One turn or mirror swaps these rows in pairs. Which row does each one swap with?
Z_920: [ -7.2   8.6  -7.5 -19.9  -5.7  -4.0  16.0  15.0 -11.5  -9.8  29.9  24.8
  -7.7 -19.0   1.4 -19.3  -7.8  -0.2   2.4   9.3   0.4   7.6  18.1 -19.1
   3.6]
Z_5: [-10.7  16.8  -0.3 -19.1   6.4  -9.9  14.1  17.5  -7.9  -2.2  35.3  16.1
  -4.7 -13.0  -4.9 -20.5  -2.3   5.8  -2.0   5.9  -0.2   1.6   5.1  12.9
   7.1]
Z_420: [ -3.2  -3.2  -5.8 -31.8   0.9 -13.4   4.3  -7.1   7.1  -1.7  22.7  11.7
   5.2 -24.0  -6.7 -12.7  -5.9  -0.8  -9.0  12.3 -11.4  11.8   7.7  -9.7
  -5.5]
Z_265: [ -8.4   0.2   1.3 -12.3   4.1   3.7  -3.5  -4.9  -5.6  -0.5  30.6  11.8
   1.7 -20.2 -14.1  -5.9   5.1   3.1 -15.6   9.2 -19.8   3.8   2.4 -23.2
   9.0]
Z_419: [-10.3  20.0  -2.0 -31.3  -1.9   4.2  -1.4  15.6  -4.5   3.4  18.1   6.1
   4.3 -19.2  -1.7  -1.3   7.7   4.8 -11.1  13.7 -14.3  -6.0  14.0   0.3
  10.5]
Z_252: [-11.6   1.7   1.9 -19.6   0.3   2.8  -2.1   8.5 -21.1  -7.6  27.2   2.2
  -3.6 -19.0  -0.3   2.3  -2.1   6.9 -15.8  -6.8 -14.3   6.6  14.1 -21.6
   4.0]
Z_943: [-10.2  10.6 -11.9 -19.7  18.2  -1.1 -10.0   6.2  -1.2  -5.7  27.1  16.7
  -7.5 -15.6 -12.7   2.4  -4.4  -2.4  12.6  15.9 -15.0 -11.3  11.0 -19.5
  -3.1]
Z_234: [-15.0  -7.7  -7.1 -21.1   3.7   3.2   1.4   6.4 -26.8  -6.1  34.6  10.8
  -3.2 -13.9  -3.8   0.7   1.4   4.7  -4.9   5.5   7.3   7.6  33.3   6.5
   1.5]
Z_571: [-10.5  20.2  -2.4 -23.3  12.2  11.8  16.1   9.1 -12.1   5.4  29.6  18.6
  -3.3 -12.1   0.8   5.4  -4.7   7.7  10.1  27.3  -4.2   2.8  14.4   1.0
   5.2]
Z_944: [ -6.7  24.0  -7.9 -24.4   6.1   4.1  -8.1  -2.6   3.7  -3.3  24.4   8.8
  -4.6 -13.0  -5.6  11.2   3.7   3.2   6.9  16.4 -17.2   3.1  -0.9  -9.9
   6.4]
Z_249: [  0.0  -2.6   3.1 -28.3  -6.3   6.6   5.9   0.7  -3.4  -3.9  19.8  18.2
  -7.7  -7.6  -8.2  -6.0   8.5   9.2   1.3   9.5 -10.5  -7.9   8.6 -21.6
   4.4]
Z_148: [ -2.5   8.4  -5.4 -25.9  13.5 -10.4  13.5  10.4   2.3  -6.1  19.7   2.6
  -8.8 -10.4  -4.5   8.7  -0.5   5.1  15.4  -3.4 -17.8  11.1  12.2 -12.2
  -2.3]
Z_621: [-21.4  24.7  -5.7 -18.2  16.6  -4.6   3.9  -5.1 -23.0  -1.7  32.3  13.3
  -3.6 -14.5  -1.9  -2.0   2.8   3.9  -2.8  18.8 -10.0   5.3  -1.6 -12.7
   1.9]
Z_853: [-17.8   1.7 -11.2 -23.2   8.9   2.7  12.3  14.4   3.3   4.0  33.9  27.1
  -1.0 -15.9  -7.7  -4.0   0.7  -2.9   7.5   7.2 -14.6  10.1  29.9   1.4
  -1.5]
Z_619: [ -7.1  14.9   0.5 -15.4  11.2   8.3  15.6 -15.4 -10.4  -8.3  33.6  16.3
  -7.1 -14.8 -12.8  -1.1  -3.1   2.5  16.6   5.1   4.0  10.0   2.5 -13.0
   3.8]
Z_784: [-16.5  10.2 -10.9 -15.0  17.8  -4.2  -5.2   3.4   8.5  -8.0  34.2   3.1
  -4.9 -17.6  -6.6   6.6  -5.1  -5.4   7.5   3.7   1.1   8.1  31.3   5.7
  -2.6]
Z_711: [ -6.6   5.9  -2.2 -27.9   1.0  -3.6  -1.7  -6.7 -14.8  -9.0  24.9   3.2
  -1.0 -13.6 -13.4  -9.4   1.1   2.5  17.2   9.8 -19.8   5.1  17.7  15.1
   9.1]
Z_205: [ -9.4  21.5  -2.2 -20.2  15.2   2.7  -4.3  12.9 -13.2 -11.7  27.9  10.8
  -6.3 -18.2   2.9  -1.6  -4.7   6.7  -3.4  26.3  -8.0  11.0  -0.3   2.3
   2.2]
Z_894: [-11.3  13.8  -2.7 -19.7   5.2   0.6   1.7   2.2 -27.3  -2.7  24.9  13.3
  -4.7 -16.4 -11.3  -3.3  -1.8   3.7  10.0  13.1  12.6   7.1   3.5 -22.5
   5.6]
Z_819: [ -6.9   1.0  -1.0 -22.0  25.6  -6.3   5.5   8.9   9.7  -3.5  20.5   2.8
 -13.2  -7.2 -12.4  -7.3 -10.0  -6.0   1.8   1.9 -16.0   8.2  18.0  -2.5
  -6.4]
Z_187: [ -6.9   8.4 -15.5 -25.1  12.0 -10.8  -4.4  -9.7 -15.9 -10.0  28.6 -11.3
  -9.3 -22.7  -5.7  -4.0  -2.3  -2.0  -3.0   4.6  -0.1 -10.1  22.5 -10.1
   3.0]
Z_786: [-10.0  18.9  -4.2 -27.0  15.4   2.8  -8.2  20.9 -13.4  -4.1  34.3  -2.1
  -2.3 -15.3  -3.6   1.2  -1.8   3.6  11.6  22.3   8.6   7.0  13.4  -5.1
   2.5]
Z_919: [-16.0  -5.9  -8.6 -24.4   1.9   1.1   8.7   8.5   5.5  -2.4  26.6  -5.8
 -11.4 -14.6   1.8   2.2   9.8  -2.1   2.4   9.6   5.5  -7.7  24.7  -3.7
   0.4]
Z_681: [-14.1  11.4  -4.8 -12.1   9.4   7.8  -9.8   1.5   1.0 -10.1  44.5  15.0
   2.5 -28.5  -6.1 -12.6  -2.8  -8.5  -1.5  13.1   1.2   8.2  17.1   3.4
   6.3]
Z_165: [  1.6   0.1  -4.5 -33.8   1.1  -3.5  16.9  16.9 -13.5  -4.2  39.2   9.0
  -2.9 -12.5  -6.5  -3.9  -6.0   8.7   4.8  16.3 -21.0   6.4  -0.7 -10.7
   0.4]
Z_844: [-10.6   8.9  -5.4 -21.3   6.4   6.7  11.6  24.5  -1.6  -8.6  34.0   3.8
  -3.5 -19.4  -0.2   2.0  12.8  -1.4   2.7  21.1   3.7   0.1   1.8 -16.4
  -2.0]
Z_873: [ -8.0 -12.4  -4.5 -24.3  20.4  -2.9   8.9  -0.9 -23.9  -5.1  31.6   8.8
  -4.9 -18.2  -4.4  -9.8   3.7  -1.6  -4.5  17.2  11.3  -0.3  22.3 -15.4
  -0.1]
Z_503: [-13.0  -2.3  -2.1 -28.9   9.0  -2.0   7.1   6.2   9.1   3.2  23.1  27.0
   3.5 -19.1  -5.0 -11.4  -6.5  -9.3  -2.5  14.4 -14.7   1.7  12.4  -2.9
  -5.2]
Z_756: [ -9.2   9.1  -6.1 -22.7  24.4   1.3  10.2  -3.6 -16.4  -3.2  34.0  -3.3
  -1.5 -15.4  -6.5  -0.7  -5.1   2.6  -0.2  12.6 -15.2   2.0   2.4  18.5
   3.5]
Z_606: [-12.4   1.9   2.3 -28.0   3.9   6.5  -3.7  -4.2  11.1  -4.7  36.1  14.0
  -6.7 -13.3 -10.3  -7.3  -6.7   2.9 -13.0  22.8   1.1  -6.6  17.7  -7.8
   1.5]
Z_303: [ -9.0   8.2  11.6 -29.6  -4.1  -3.8   7.2   7.5 -11.9  -9.5  27.0  -7.3
  -9.8 -24.2  -6.1  -1.9   5.3   2.9   1.2   9.4  -9.7  15.6   8.4 -21.1
  12.6]
Z_715: [ -4.2  -8.9  -8.3 -20.6  -2.3  -2.7  16.2  -9.7 -11.2  -1.6  22.3   8.6
  -7.9 -12.7   2.2  -2.4  11.1   1.5   6.2   5.7 -11.2  18.6   2.3  -9.3
  -1.3]
Z_81: [ -5.6  -7.6  -6.3  -7.8  10.9  12.0   4.8  16.6 -14.0  -6.7  41.0  15.8
  -6.7  -6.2 -13.2 -10.3  -1.2   0.8   8.6   6.7  -2.7  -8.3  11.5  -8.9
   7.9]
Z_433: [ -7.3   1.2 -14.3 -19.4   8.4 -10.2  16.0   3.7 -15.4 -12.9  20.3  -5.6
 -14.6 -12.2 -10.6  -2.8   3.0   0.9   4.6  -7.6   2.1  -3.2  18.5  -9.5
  -0.6]
Z_667: [ -8.0   8.1 -10.5 -15.9   5.8   3.8  -0.1 -12.2   5.0   4.7  25.4   2.0
  -5.4 -13.4  -3.4  -3.6   1.6  -0.5  -5.1  -0.3 -31.6   1.0   7.8  -1.9
   4.4]
Z_264: [-10.1   5.9  -7.9 -13.4   9.5   1.2  12.4  -1.3  -4.5   5.7  38.0   4.7
  -6.0 -15.0  -1.5  -9.4   8.1   8.7  -7.5  21.6   3.8   7.3   6.4  18.4
   2.1]
Z_791: [-12.7   9.7  -4.4 -19.6  19.3 -15.4  11.5   1.8  -0.5 -15.6  29.9   3.7
  -2.5 -12.7 -21.9 -12.1  -7.1  -5.5   0.5  -3.7  -4.6  -8.4  18.6  -2.3
  -0.1]
Z_480: [ -3.8  -0.5  -1.1 -19.4  -6.3  -5.0  -4.3   5.4 -10.1  -4.3  31.3  -3.8
  -3.7 -18.2 -10.1 -19.4  -1.8   1.7   0.7  17.4  16.6   2.7  18.2  -1.2
   3.8]
Z_644: [-11.0  11.5   6.9 -26.0  16.7  -9.3   5.3  -0.1   8.3  -8.4  34.9  10.2
  -9.3 -31.6  -6.5 -15.3 -11.1   3.9  -4.7  14.5  -9.2   5.6  11.7 -17.7
  -4.6]
Z_509: [-12.5  -7.2  -5.3 -13.2  10.6  -0.7  13.1   8.8 -15.8  -3.6  32.3  -4.1
  -3.7 -12.8  -2.9  -8.8  -6.3  -1.0  25.2  16.3  -5.8  -1.2  20.7  -0.2
   2.3]
Z_240: [ -8.7  -6.6  -7.4 -19.4  10.2  -0.2   5.7 -12.8  -6.3  -5.9  29.8  16.7
  -4.1 -14.7   1.0  13.1  -2.7   4.2 -11.0   8.6 -14.8   4.2  13.5  12.1
   5.3]
Z_968: [ -6.2   4.0  -6.8 -24.3   8.2   3.0  12.9   8.5 -24.6   8.7  17.9  -3.0
  -2.7  -3.5  -4.4  -8.8   7.5  -9.3  -7.0   2.6  -5.1   1.0  14.7  -0.9
  12.1]
Z_387: [-10.0   3.6  -8.7 -13.2   1.3   0.5  -1.7 -11.4  -5.7  -4.8  24.6  14.3
  -2.8 -15.8  -1.4 -10.4  -2.9   0.8  17.1   3.4 -21.0   8.6  23.3 -22.3
   4.2]
Z_548: [ -9.2   3.2  -2.3 -28.1 -10.8  -3.1   1.7   0.6 -10.4   4.0  26.3  19.7
  -1.1 -17.1 -10.3  12.3  -7.4   5.1  10.0  15.3  -2.6  14.4   7.9  -5.4
  12.5]
Z_455: [ -0.6   3.0  -0.5 -25.2  -4.9  -1.6  20.1  -6.6 -17.0 -11.2  24.8   6.1
  -6.7  -6.9 -11.3  -5.1  -6.1  19.0  -4.4   3.7  -3.8   0.7   6.9  -9.6
   6.1]
Z_576: [ -1.4   1.2 -21.0 -20.9   6.0  -3.0   9.3  -8.9 -12.7 -10.1  35.8  -0.2
  -8.4  -7.3  -7.7  -5.5   5.7 -10.9  -7.7   4.0   7.3  -2.4  17.0   0.7
   8.2]
Z_917: [-16.8  -6.3 -12.5  -0.4   8.8   7.8   4.4   1.0  -9.8 -13.9  43.5   5.9
   4.8 -16.4 -11.3 -10.1  -3.5   4.5  -6.2   5.2  -7.2   0.0  18.9   4.6
   0.6]
Z_766: [-17.4  13.1  -5.3 -25.1   3.1   0.1   5.0   9.3  -6.4   3.5  31.4  10.0
 -10.1 -14.2  -1.6  -3.3   2.0   4.4 -20.1  16.4 -11.5   2.7  12.8  18.9
   4.7]
Z_911: [-18.8  10.0  11.5 -23.2   6.5   1.3   0.1  -5.9  -1.2  -5.5  29.2   5.8
 -11.2 -23.4   3.3 -15.9  15.7   2.4  10.1  15.2  -5.9   9.5  23.9 -11.9
  -3.0]
Z_654: [  4.4  12.5 -13.4 -26.0   7.7   3.9 -14.3  -6.0 -13.2 -11.7  34.2  -4.3
   1.6 -15.2  -8.0  -5.6   1.6   0.7   1.1   2.8 -18.5   2.9   2.7  -3.8
   6.3]
Z_984: [ -6.5  -1.5  -7.4 -19.1   3.8 -12.1   8.1  14.6 -11.0  11.0  24.6   0.1
   0.0 -14.5 -13.9  10.6 -14.8   6.0   4.1   2.1 -12.3  11.3  17.7  -3.4
   0.4]
Z_908: [ -6.8   9.3   0.3  -3.2  18.0   6.0  -2.4  -4.1   2.2  -3.2  41.3  10.1
  -7.6 -18.2  -1.6 -10.5   0.6   4.3   8.3  -3.2   0.3  10.4  19.9  -9.4
  -4.0]
Z_666: [ -8.7  -1.1  12.6 -19.1  16.7  -3.9  12.3  19.8 -12.1   6.4  33.8  -5.8
   2.3 -20.0   3.2  -4.0   0.3   2.5  -4.8   9.5   2.9   3.7  19.5  -4.3
  -4.7]
Z_401: [-17.0   3.0  -6.9 -35.2  15.5 -10.8   5.1   8.8  -8.3   8.2  23.0  11.6
  -0.3 -15.0   3.6 -15.7   1.1  -8.2  -8.8   4.3 -15.6   5.2   6.2 -11.8
  -6.6]
Z_9: [ -5.0  11.3  -2.2 -13.6  -1.5  -2.1   7.8 -16.7  -9.2   1.3  26.5  18.2
  -2.0 -13.7   0.2  -5.2  -9.3   1.9  -2.9   8.1   7.0   6.0   8.8 -21.9
   3.2]
Z_778: [-10.3  16.0  -1.7 -15.8   3.8  13.1  -5.7   0.5 -12.9 -14.1  32.4  -4.7
  -2.3 -13.7  -9.6 -10.4  14.8  -2.8   0.3   4.4  -0.6   4.7  21.2   3.8
  17.9]
Z_90: [ -4.0   8.4  -3.6 -40.7  10.2  -8.0  12.0  11.0   1.3  -6.6  21.2   2.1
  -6.6 -21.9  -8.9   2.9  -5.0  -6.4  -6.7   4.5 -12.9  -0.1  32.2  -7.0
   3.7]
Z_117: [-20.4  22.8  -0.1 -15.1  14.0   3.8   0.8   8.1  -9.0 -14.3  29.3   2.5
  -7.6 -15.5 -11.7  15.0  -0.5   5.0  -4.4  -4.8  -3.9   8.0  16.5   3.6
   1.8]

Swapped with Z_711: Z_911
Swapped with Z_9: Z_576
Swapped with Z_480: Z_715

